Named moves (each a turn or a mirror), then the moves between two rows, first move first; the first pair answered:
k_990:
.06; -.05; -.13; -.08; -.11; -.09; -.01; -.10; -.02; -.10; -.18; .09  ->  .02; -.02; -.18; -.11; -.15; -.06; -.12; -.06; .01; -.09; -.09; .02
.04; -.11; -.01; -.08; -.14; -.30; .25; .07; .02; .05; .07; -.05  ->  .00; -.09; -.05; -.11; -.19; -.26; .12; .10; .04; .05; .18; -.14
-.01; -.04; .29; -.10; .41; -.03; .22; .29; .06; .15; .26; .01  ->  -.05; -.01; .26; -.13; .37; -.03; .09; .32; .08; .14; .35; -.07
k_157:
.07; .13; -.15; .15; .16; .14; -.40; .00; .11; .04; .01; .07  ->  .21; -.03; -.02; .14; .13; -.10; .06; -.15; .01; .02; -.34; .26
.12; -.01; .04; -.07; -.07; -.23; .11; -.01; .00; .02; -.06; .07  ->  .03; .08; -.04; -.07; -.07; -.09; -.18; .08; .07; .05; .17; -.08
.12; .18; .02; -.22; -.03; -.13; .19; -.10; .02; .12; .00; .14  ->  .07; .22; -.03; -.24; -.02; -.05; -.05; -.04; .09; .15; .21; .00
k_789:
-.07; .07; .04; -.03; -.02; .03; -.02; .08; .00; .00; .18; -.13  ->  -.01; .07; -.04; -.05; -.14; -.01; -.11; .01; -.03; -.03; .12; -.10
.21; .05; .06; -.09; .05; -.12; -.14; .02; .04; .25; .15; .00  ->  .24; .02; .08; -.11; -.01; -.18; -.05; .01; .03; .26; .10; .03
-.11; -.02; -.15; -.21; -.16; .00; -.10; -.04; -.02; -.01; .11; -.10  ->  -.12; -.08; -.06; -.25; -.16; -.06; .09; -.02; -.05; -.02; .07; -.06
-.11; -.04; .07; .24; .11; -.05; .13; -.16; .01; -.01; -.19; .08  ->  -.14; .02; .02; .29; .19; .03; .01; -.12; .05; .01; -.13; .04
Pairs:
Each pair is two moves apart.
-.14; -.01; -.04; .30; .40; .16; .36; .24; .05; -.15; -.06; .12  ->  -.12; -.06; -.04; .21; .20; .03; .54; .16; -.04; -.21; -.20; .18
k_990, k_157
.54; .05; -.04; .00; .03; -.42; -.06; -.11; -.08; .37; .03; .08  ->  .44; -.02; .11; -.10; .05; -.45; .19; .01; -.06; .38; .16; .02
k_990, k_789
.14; .00; -.04; -.28; -.36; -.13; -.10; -.08; .02; -.04; .09; -.02  ->  .01; -.05; .16; -.29; -.20; -.09; .19; .10; .05; .00; .24; -.05
k_789, k_990
-.32; -.08; .09; .06; -.39; -.13; .09; -.11; .03; -.11; -.08; -.20  ->  -.43; .02; .08; .17; -.17; .07; -.08; .01; .13; -.08; .09; -.29
k_789, k_789
-.18; .06; -.13; .07; .00; .13; -.03; .13; -.12; -.02; .02; .03  ->  -.11; .00; -.08; -.01; -.13; .01; .12; .04; -.19; -.04; -.10; .08
k_789, k_789
-.31; .02; .01; -.02; -.05; .16; .15; .11; -.12; -.17; -.04; -.07  ->  -.31; -.06; .07; -.09; -.05; .11; .04; .16; -.06; -.06; .13; -.20
k_157, k_157
.15; -.18; -.10; -.03; .04; -.06; .01; -.11; -.06; .15; -.17; .12  ->  -.04; -.11; -.09; -.08; .06; .09; -.18; .08; .02; .17; .18; -.09
k_789, k_990
.18; -.06; -.13; .28; .04; .18; -.08; -.11; .22; -.10; -.37; -.10  ->  .12; -.14; .05; .25; .13; .14; .23; -.01; .21; -.08; -.35; -.07
k_789, k_789
.08; -.09; .10; .01; .21; .07; .12; .03; .04; .05; .02; .05  ->  .13; .01; -.12; -.02; .05; .08; -.23; -.06; .04; .01; .01; .01
k_157, k_789
.14; -.05; -.09; .25; -.31; -.09; -.02; -.01; -.07; -.09; -.11; .04  ->  .11; -.21; .16; .19; -.17; -.15; .16; .12; .00; .04; .10; -.07
k_157, k_789
-.14; -.02; .05; -.08; .00; .08; .11; .12; .05; .16; .19; -.08  ->  -.10; .06; -.06; .02; .08; .19; -.12; .06; .07; .16; .14; -.08
k_990, k_789
-.09; -.14; .26; .09; .14; .13; .19; .15; .00; .13; .00; .03  ->  -.05; -.04; -.04; .00; -.18; .11; -.38; .03; .01; .10; .10; -.11
k_990, k_789
.22; -.09; -.09; -.10; -.18; -.19; -.16; -.19; -.02; .03; -.14; .01  ->  -.03; -.07; .05; -.21; -.13; -.10; -.12; .09; .07; .09; .26; -.22
k_789, k_990
.09; -.11; .12; -.06; .04; -.20; -.21; -.04; .09; .10; -.07; -.12  ->  .07; -.14; .22; -.02; .15; -.19; -.03; -.01; .09; .09; -.09; -.07
k_990, k_789
.14; .04; .09; .07; .33; .06; .15; .00; .00; .08; -.10; .18  ->  .20; .09; -.16; -.18; -.15; -.10; -.26; -.10; -.02; .05; -.01; .04
k_990, k_789
-.03; -.11; .14; .16; .14; .07; .18; -.07; -.01; -.10; -.25; .05  ->  -.03; -.05; -.07; -.09; -.30; -.05; -.18; -.09; -.02; -.11; -.09; -.14
k_990, k_789
-.07; -.14; .21; -.11; .00; -.12; .29; .04; .01; .06; .05; -.01  ->  -.12; -.01; .05; -.15; -.10; -.03; -.14; .08; .07; .06; .26; -.17
k_990, k_789
-.04; .07; -.15; -.01; -.09; .01; .04; .04; -.24; .08; -.11; .00  ->  -.06; .05; -.13; -.04; -.07; .01; -.08; .10; -.18; .15; .05; -.11
k_157, k_157
-.09; .01; .15; .03; .01; .05; .12; .09; -.08; -.01; .10; -.13  ->  .03; .04; -.03; -.02; -.21; -.03; -.13; -.06; -.12; -.04; .01; -.11
k_789, k_789
-.02; .27; -.14; .02; -.17; -.01; -.04; .06; -.10; -.14; -.08; -.06  ->  -.11; .23; .03; .04; -.01; .02; .20; .18; -.08; -.11; .00; -.05
k_789, k_789
-.08; -.08; -.04; .04; -.05; -.13; .15; -.10; -.04; -.10; -.40; .04  ->  -.22; .04; -.08; .20; .23; .16; -.14; .01; .08; -.06; -.17; -.08
k_789, k_789
-.13; -.02; .14; -.02; -.35; -.07; .14; .12; -.13; -.04; .01; -.12  ->  -.17; .09; .05; .04; -.35; .01; .11; .13; -.17; -.11; -.05; -.07
k_157, k_157
-.03; .11; .00; .26; .08; .12; -.41; .00; -.14; -.22; -.17; .12  ->  .14; -.26; .27; -.07; -.13; -.33; -.26; -.05; -.10; .03; .02; -.07
k_789, k_157
-.03; -.09; .08; .00; .04; -.10; .31; .00; -.04; -.02; -.09; .05  ->  .00; -.02; -.07; -.09; -.09; -.07; -.22; .00; .05; .04; .16; -.18
k_157, k_789
